The rows below fall into families. The same turns and mirrors carry the whole set onto itself and the rows of a family onto each other. For each named row, which other rows are in its family? Write them in the order they are listed.
These 15 rows form 5 families of 3 rows each.
q195: [ 0.87  2.65  1.00  1.12  3.84 -0.02 -3.83 -2.76  0.84  1.96 -1.77  0.45
  1.51 -0.57  0.36]
q701: [-1.28  3.69 -1.61 -0.76 -0.29  1.61  2.79 -2.44  1.41 -0.28 -0.56 -2.28
  0.40 -1.47  0.66]
q916: [-0.14  1.65 -0.37  1.40  2.28 -0.96  2.50  3.46  1.18  1.44 -1.94 -1.07
 -0.34  1.80 -0.22]
q138: [ 0.43  2.04  1.11  1.63  2.30  0.58 -4.00 -3.45  1.47  2.06 -1.28 -0.41
  1.90  1.06 -0.32]
q430: [-2.70  2.63 -2.02 -0.34 -0.92  1.60  1.78 -3.20  1.57 -0.03 -1.41 -2.02
  0.46 -1.11  0.32]
q427: [ 0.46  1.44  1.86  1.77  2.91  0.34 -2.84 -3.46  1.73  2.36 -1.06  0.79
  1.97  1.00 -0.06]
q124: [ 0.09  2.47  1.41  1.33  3.87  1.10 -3.55 -2.36  2.63  3.13 -1.72 -0.09
  1.65  0.95 -0.44]
q7: [-2.23  2.98 -1.60 -0.83  0.07  2.39  1.79 -3.29  0.18 -0.18 -0.64 -1.97
  0.79 -1.08 -0.55]
q512: [-0.05  3.12  0.73  1.07  0.95 -1.68  1.19  3.66  1.29  1.99 -1.97 -0.13
 -1.20  0.98 -0.34]
q991: [-0.05  2.09 -0.06  1.87  2.58 -1.40  1.29  3.70  1.54  1.66 -2.63  0.12
 -0.12  0.45 -1.53]
q586: [-2.40  2.59 -1.26 -0.80 -0.14  1.28  2.05 -2.54  1.67 -0.02 -0.24 -2.79
  0.69 -2.08  0.55]
q343: [-1.58  2.33 -2.27 -0.58 -1.10  1.24  1.53 -3.12  1.40 -0.57 -2.15 -1.77
 -0.02 -1.39  0.40]
q915: [ 0.52  1.87  0.82  1.78  4.30  0.24 -3.51 -3.10  1.42  2.17 -1.32  0.47
  1.50  0.30  0.14]
q304: [-0.03  2.21 -0.87  0.86  2.25 -2.17  1.85  3.29  1.35  2.51 -1.86 -0.20
  0.10  0.98 -1.79]
q387: [-0.48  3.12  0.38  0.90  1.98 -1.92  1.90  3.63  1.10  1.81 -1.46 -0.29
 -0.65  1.35 -0.91]

Which other rows belong to the same family as q586? q427, q304
Which other rows belong to the same family as q512? q195, q343
Which other rows belong to the same family as q7? q916, q124

The rows below fall into families. The same turns and mirrors carry the whole set onto itself and the rows of a family onto each other. For each named row, which other rows are in its family? Write them in the order they are listed.
These 30 rows form 5 families of 6 rows each.
q454: [ 0.32  0.49  0.67 -0.23 -0.56 -0.42  1.45  3.76 -0.32 -0.72 -2.00  3.11
 -1.54 -0.29 -0.36]
q32: [ 1.08  2.20  0.67  0.93 -2.56  0.09 -1.32  0.07  0.67  1.64  1.34  1.17
  0.41  2.05 -2.85]
q603: [-0.15 -0.32  0.96 -2.20 -2.09  2.65 -0.32 -0.39  1.64  0.93 -0.30 -0.55
  0.24 -1.92  2.02]
q203: [-0.62 -0.44  0.62 -1.15  1.95  0.49 -1.93 -1.75 -1.24 -0.06 -0.54 -3.06
  1.51 -0.36  0.96]
q992: [ 0.64  0.75  0.39 -0.99 -0.56  2.60  0.26 -0.83  2.13  0.63 -0.29 -0.05
  0.28 -1.73  2.98]
q418: [-0.29  0.08  0.98 -1.80  1.54 -0.31 -2.31 -1.61 -1.54  0.25  0.11 -2.99
  1.87 -0.41  0.64]
q856: [-0.60  0.16  1.22 -0.74 -0.81 -1.46  1.34  4.16 -0.23 -0.83 -1.17  2.52
 -2.15  0.25 -0.04]
q354: [-3.23 -0.60 -1.36  0.00  0.31 -1.10 -0.09 -0.50 -2.13 -0.42  1.88 -0.82
 -1.01  2.21 -1.76]
q747: [-2.59 -0.46 -0.73  0.09 -0.73 -2.09  0.34  0.49 -1.78 -1.39  1.82  0.06
 -1.22  2.47 -2.27]
q871: [ 1.31  1.79  1.29  0.34 -2.36  0.90 -0.70  0.47  0.07  1.99  1.83  0.38
  0.04  1.93 -3.11]
q439: [ 0.44 -0.01  1.35 -0.63  1.08  0.39 -2.49 -1.82 -1.48  0.64 -0.42 -2.64
  2.56  0.27  0.29]
q448: [ 0.07  0.27  1.25 -0.64  2.15 -0.72 -1.20 -1.67 -1.56 -0.13 -1.30 -3.06
  1.82  0.23  0.92]
q613: [-3.38  0.81 -0.43  1.13 -1.29 -1.46  0.36 -0.28 -1.93 -0.41  1.53 -1.07
 -1.10  2.63 -1.56]
q542: [ 0.04 -0.14  1.41 -1.80 -1.04  2.29  0.20 -0.58  2.32  1.27 -0.11  0.36
  0.70 -1.81  2.27]
q486: [-0.54  0.71 -1.89  2.21  0.77 -3.28  0.87  1.59 -1.35  0.27  0.12 -0.59
  0.12 -1.47  2.44]
q117: [-0.16  1.04 -1.69  1.05  1.43 -3.18  1.48  2.08 -1.76 -0.22 -0.43 -0.28
  0.16 -0.81  2.68]
q121: [-2.86 -0.26 -1.04  1.36 -0.52 -1.86  0.08 -0.23 -1.66 -0.40  2.19 -0.76
 -0.29  2.36 -2.15]
q620: [ 0.89  1.23  0.70 -0.75 -0.79 -0.68  1.11  4.32 -0.19 -0.59 -1.36  2.82
 -1.13 -0.65  0.34]
q184: [ 0.34 -0.02  1.47 -1.54 -1.05  3.15 -0.66 -0.57  2.16  0.47 -0.50  0.27
  0.71 -1.48  1.94]
q478: [ 0.86 -0.02  1.16 -1.01 -1.91  3.36  0.05 -0.80  1.85  0.37  0.73  0.34
  0.20 -0.72  2.31]
q253: [-0.33 -0.56  1.63 -1.21  1.78 -0.67 -1.98 -1.98 -1.10  0.05 -0.28 -2.48
  1.52 -1.42  0.36]
q594: [-2.96  0.18 -0.99  1.52 -0.96 -1.76 -0.50  0.19 -1.93 -1.27  1.62 -0.69
 -1.05  2.34 -1.91]
q565: [ 1.04  1.14  1.19  0.20 -1.72  0.86 -0.86  0.13 -0.55  2.14  1.43  0.56
  1.48  1.50 -3.76]
q957: [-0.28  0.98  1.81 -1.18 -0.78 -0.69  0.38  3.88  0.25 -0.64 -1.55  3.23
 -0.78 -0.35  0.59]
q223: [ 0.92  0.67  1.46 -0.54 -0.32 -0.59  1.61  3.43 -1.16 -1.01 -1.34  3.56
 -0.89 -0.55  0.39]
q974: [-0.59  1.55 -2.09  1.07  0.47 -2.05  1.21  1.55 -0.95 -0.14 -0.13 -0.05
  0.15 -1.97  3.67]
q333: [ 1.72  1.67  0.26 -0.03 -2.75  0.50 -0.27  1.00  0.14  1.34  1.11  1.21
  1.12  0.91 -3.68]
q471: [ 0.50  0.33 -2.82  1.29  1.00 -2.59  0.86  1.51 -1.89  0.43 -0.92  0.53
  0.02 -0.62  2.84]
q128: [ 0.98  1.41  0.81  0.35 -2.62  0.73 -0.03  0.62  0.28  1.43  2.11  1.16
  0.76  1.98 -3.29]
q233: [ 0.03  0.58 -2.03  1.07  0.90 -2.96  1.54  1.07 -1.41 -0.41 -0.67  0.35
  0.91 -1.08  3.23]

Which other rows belong to the same family as q565? q992, q856, q747, q439, q974
Which other rows belong to the same family as q478? q354, q448, q486, q957, q333
Which other rows belong to the same family as q620? q203, q117, q121, q184, q128

The rows below fall into families. The same turns and mirrors carry the whole set onto itself and the rows of a family onto each other. For each named row, which other rows are in its family? Write them in the order they are listed.
These 15 rows form 5 families of 3 rows each.
q461: [ 0.45  1.35 -2.38 -0.50  0.22 -0.64  0.09  0.31  1.35  0.62  0.87 -1.17
 -0.45  1.98  1.74  4.67 -1.34  1.65  0.69  1.93 -1.01  1.95 -1.44  0.72]
q367: [ 3.21  0.47 -1.17 -2.12 -1.65  1.94  0.36 -2.28  1.33 -0.38 -1.65 -0.25
 -1.32  3.56 -2.44  2.34  0.01  1.87  0.36  0.87  1.28 -3.49  0.15 -2.98]
q75: [-0.76  0.71  1.19  2.03 -0.54  2.02 -1.90  2.76 -1.80  1.20 -1.40 -1.69
  0.88  0.25  0.02 -1.05 -1.48  1.09 -0.14 -2.19  1.51  0.70  0.43 -1.47]
q743: [ 1.49  1.41  2.55 -1.92 -0.63 -0.60 -0.66  0.89  0.04 -0.72 -1.52 -1.59
  0.55  0.89 -1.21 -1.08 -1.98 -1.39  1.61 -3.53  0.66 -0.81  0.99 -2.84]
q808: [ 1.48 -0.13 -0.88 -1.76  1.64 -2.98 -0.22 -0.46 -1.11  2.89  0.09 -1.21
 -1.04  2.94  0.42  0.88 -2.90  1.62  0.53  0.96 -0.90 -1.29 -0.19  0.86]
q176: [ 0.34  0.79 -1.46 -0.79 -2.34  1.87 -0.10 -2.79  0.50 -3.06  0.18 -0.05
 -0.89  0.86 -3.63  0.39 -0.50 -1.57  2.36  2.63  1.27 -0.66 -1.64 -0.54]
q493: [-0.47 -1.04  0.24  0.89  0.76  0.65 -0.69  0.74 -1.32 -0.31 -1.91  1.54
 -1.43  2.36  0.85 -2.06  1.02 -2.36  2.58 -2.76 -0.29 -0.55 -1.31 -1.02]
q69: [ 1.71  0.46 -0.64 -0.85  1.43  0.19  1.13 -0.27 -2.81  0.61 -3.28  0.13
 -1.38  3.02  2.08  3.12 -1.68  2.16  0.62  0.14 -0.25  0.52 -2.24  2.61]
q120: [ 1.31  0.56  0.57 -0.20 -2.18  3.71  1.54 -2.97  0.02 -1.73 -0.39  0.38
  0.73  0.93 -0.71  1.78 -0.91  1.86  1.49  2.26  3.88 -1.23  1.11 -0.96]
q114: [ 0.09  0.89 -0.83  0.10  0.34  1.45  0.86 -2.20 -1.53  2.15 -1.24  1.16
  0.08  4.80  0.69  1.90 -3.91 -1.00 -1.28  1.44  0.60  1.35 -1.85  0.47]
q884: [-0.91 -0.26 -1.13  1.14 -0.76  0.00 -1.33  1.75 -1.35  0.18  0.77 -0.48
  2.69  0.43 -1.63 -0.47 -1.72 -0.16  2.30 -3.00 -0.16  0.48 -1.50 -3.56]
q297: [ 0.53 -1.78  0.11 -0.85 -3.39  3.39  2.02 -2.06  2.13 -0.36 -0.32 -1.68
  1.33  2.06 -0.14  1.79  0.64  0.16  0.57  0.80  3.43 -1.92 -0.88 -1.03]
q305: [ 3.32 -2.03  0.09  0.39 -0.53  2.44  1.31 -1.19 -0.19 -2.65 -1.54 -1.93
  1.59  2.02 -2.29  2.54  2.70  1.06  1.68  0.38  1.90 -1.29 -1.63 -1.41]
q347: [-0.20  2.20 -0.39  0.88  1.13 -0.05 -0.41  1.90 -1.84 -1.49  0.63  1.10
 -0.06 -0.71 -1.24  0.13 -0.40  0.10  3.69 -3.28  0.64  0.26 -0.32 -2.03]
q944: [ 0.84 -0.57 -3.15 -1.83 -0.42 -0.02 -1.22  1.37 -1.60 -0.04 -1.53 -1.77
 -0.85  4.12  1.41  2.85 -1.41  1.11 -0.82  0.19 -0.86  0.33 -2.84  2.36]

Which other rows belong to the same family as q367? q743, q808
Which other rows belong to the same family as q120? q69, q347
Which other rows belong to the same family as q297? q884, q944

The rows below fall into families. The same turns and mirrors carry the whole set onto itself and the rows of a family onto each other. For each named row, which other rows are in its family? Write them in the order they are listed.
These 32 rows form 4 families of 8 rows each.
q806: [ 2.06  2.03 -1.84  2.06  1.59 -1.15 -0.51 -0.57]
q157: [-0.12  0.51  2.04  0.65  2.00  2.30 -1.74  0.38]
q170: [-0.05 -0.42 -2.50  1.45  0.36 -1.72  1.94 -0.40]
q375: [-0.60 -1.04  2.92 -1.12  0.27  0.93 -1.05 -2.52]
q394: [-0.57  0.77  2.04  0.80  2.90  2.03 -0.24  0.51]
q262: [-3.44  0.53  1.44  0.27  0.00 -0.44  0.54 -2.13]
q600: [ 0.03  0.56  1.02  1.71  3.26  1.33 -1.26  0.68]
q562: [-2.54  1.10  1.15  1.50 -0.07 -0.15  1.10 -2.81]
q829: [ 1.73  2.71 -1.20  1.45  2.03 -1.02 -1.76 -0.87]
q771: [ 0.26 -0.77 -2.15  0.21  0.22 -2.02  2.33 -1.62]
q57: [ 2.80 -0.94 -1.81 -0.85  0.02 -1.67 -0.74 -0.93]
q650: [-1.47  0.32 -0.32 -1.26 -2.16 -1.83  1.37 -1.08]
q688: [ 2.39 -0.52 -1.52 -1.22 -1.38 -1.42  0.23 -1.61]
q536: [ 0.31 -0.88 -2.13  1.48  0.51 -0.69  2.52 -0.38]
q275: [-1.27  0.70  0.06 -1.80 -1.71 -1.62  1.93 -0.34]
q235: [-2.15 -0.48 -0.12 -0.84 -0.89 -1.99  2.02 -1.43]
q598: [ 2.21  1.63  0.85 -0.44  1.61  0.98 -1.80  1.44]
q137: [-1.03 -0.68  3.04 -1.04 -0.14  1.55 -0.46 -1.81]
q749: [-0.58 -0.54  2.78 -1.75  0.61  1.06 -1.93 -1.32]
q327: [-1.67  0.03  0.88 -2.26 -1.45 -1.02  1.53 -1.30]
q746: [ 3.03 -0.91 -1.27 -0.43 -0.59 -1.16 -0.86 -1.77]
q736: [-0.51 -0.17 -1.40  1.71  0.48 -1.14  2.99 -1.38]
q406: [ 2.10  1.12  0.08 -1.75  0.48 -0.08 -2.30  1.33]
q308: [ 3.09  2.21 -1.38  0.28  1.75 -0.59 -0.90 -0.05]
q22: [-2.72  1.31  1.78  1.34  1.65 -0.07  0.68 -2.23]
q643: [-0.67 -0.35  1.41  1.01  3.11  1.87 -0.36  0.68]
q972: [-2.45  1.97  1.10  1.01  0.63 -0.64  0.91 -3.02]
q209: [-1.86 -0.06  3.03 -0.03  0.37  1.18 -1.44 -1.46]
q127: [ 2.99  0.24 -1.95 -0.35  0.35 -1.99  0.44 -1.46]
q877: [ 1.57  1.77  1.29 -1.93  1.66  0.23 -2.01  0.98]
q639: [ 0.98  1.58  0.96 -1.84  1.13 -0.06 -1.96  1.92]
q274: [ 2.28  1.92 -1.10  1.14  2.78 -0.94 -1.49 -0.75]

Which other rows belong to the same family as q771? q157, q262, q235, q598, q308, q209, q127
Which other rows belong to the same family as q22? q806, q600, q688, q749, q327, q736, q406
Which other rows belong to the same family as q643? q375, q829, q536, q275, q746, q972, q639

